Small tables with named rows and columns. After each table, cells are looked up by row and column.

Vop =
cols = Finib, Migek, Tef
Nizone: [52, 179, 111]
Fenebol: [14, 179, 40]
Berama: [83, 214, 78]
Zoz: [10, 167, 210]
Kel: [79, 103, 171]
Roda: [110, 74, 177]
Korad: [75, 167, 95]
Fisula: [10, 179, 122]
Nika: [148, 28, 34]
Mezegu: [41, 208, 89]
Vir: [33, 109, 106]
Radaf: [75, 57, 171]
Tiri: [10, 51, 221]

What is the Tef of Korad in Vop? 95
What is the Finib of Radaf in Vop? 75
What is the Migek of Fisula in Vop? 179
What is the Migek of Nika in Vop? 28
What is the Migek of Zoz in Vop? 167
What is the Tef of Fisula in Vop? 122
What is the Finib of Nizone in Vop? 52
What is the Finib of Mezegu in Vop? 41
What is the Tef of Vir in Vop? 106
What is the Tef of Kel in Vop? 171
What is the Tef of Berama in Vop? 78
What is the Finib of Tiri in Vop? 10
What is the Migek of Nizone in Vop? 179
What is the Migek of Roda in Vop? 74
What is the Tef of Mezegu in Vop? 89
What is the Tef of Tiri in Vop? 221
What is the Migek of Fenebol in Vop? 179
Which row has the largest Migek? Berama

Faseva =
         Mis  Fotek  Mivirin  Niret  Tofin
Gasuzo   197    147      123    139    176
Viluz    217    171       80     46     78
Bevo     234    105      189    192    251
Fuvu     220     81       96    142    174
Zev      153    154      154    172    115
Vuto     199    115      141    167    218
Nov      149    245      198    163    108
Melidak  151    173      204    185    134
Geb      117    166      159    197    152
Mel      119    184      172    203    121
Fosu     173    208      224    199    166
Nifa     125    188      186    165    153

Mis of Fuvu is 220
Mivirin of Bevo is 189
Mivirin of Melidak is 204
Mivirin of Mel is 172
Tofin of Mel is 121
Niret of Vuto is 167
Niret of Nov is 163
Mis of Gasuzo is 197
Mivirin of Fosu is 224
Niret of Gasuzo is 139
Mivirin of Geb is 159
Mivirin of Fuvu is 96
Fotek of Melidak is 173
Mivirin of Viluz is 80
Mis of Viluz is 217
Tofin of Viluz is 78

Table Lizev
	Beranub	Rud	Mulev	Rif	Tori	Doram
Dit	62.813	34.682	61.439	54.793	15.867	51.916
Reni	54.822	69.462	72.568	42.941	67.327	28.007
Zom	58.706	50.420	8.701	40.266	9.844	72.957
Patop	0.787	46.899	11.407	43.902	90.644	38.288

Zom, Tori => 9.844
Dit, Tori => 15.867
Reni, Tori => 67.327
Dit, Doram => 51.916
Patop, Doram => 38.288
Dit, Rud => 34.682
Reni, Doram => 28.007
Which row has the largest Doram? Zom

Tuk:
|  | Nar | Zil | Savo | Zilif |
|---|---|---|---|---|
| Vus | -0.727 | -0.720 | -2.943 | -0.567 |
| Nimap | -3.622 | 1.377 | 7.617 | -1.866 |
| Notemu | -1.546 | 0.494 | -0.916 | 0.115 |
| Kipinuz | 0.007 | -2.358 | -7.561 | -4.300 |
| Kevi | -1.034 | -0.244 | -2.399 | -0.064 |
| Fup | -0.168 | -2.812 | -3.570 | -4.592 |
| Birave | -0.126 | -2.649 | -4.838 | -4.652 |
| Kip | -0.096 | -1.876 | -7.577 | -2.551 |
| Pabib | -3.605 | 2.210 | 4.921 | -0.916 |
| Zeko | -1.995 | 0.931 | 0.109 | 0.286 |
| Mer | -3.665 | 2.319 | 3.509 | -0.957 |
| Tepapum | -3.112 | 2.144 | 2.453 | -0.441 |
| Lif | -0.398 | -2.706 | -2.985 | -4.332 |

Kevi, Zilif: -0.064
Kip, Nar: -0.096
Lif, Nar: -0.398
Mer, Zil: 2.319
Mer, Zilif: -0.957
Pabib, Zilif: -0.916
Mer, Nar: -3.665
Kevi, Nar: -1.034
Kipinuz, Nar: 0.007

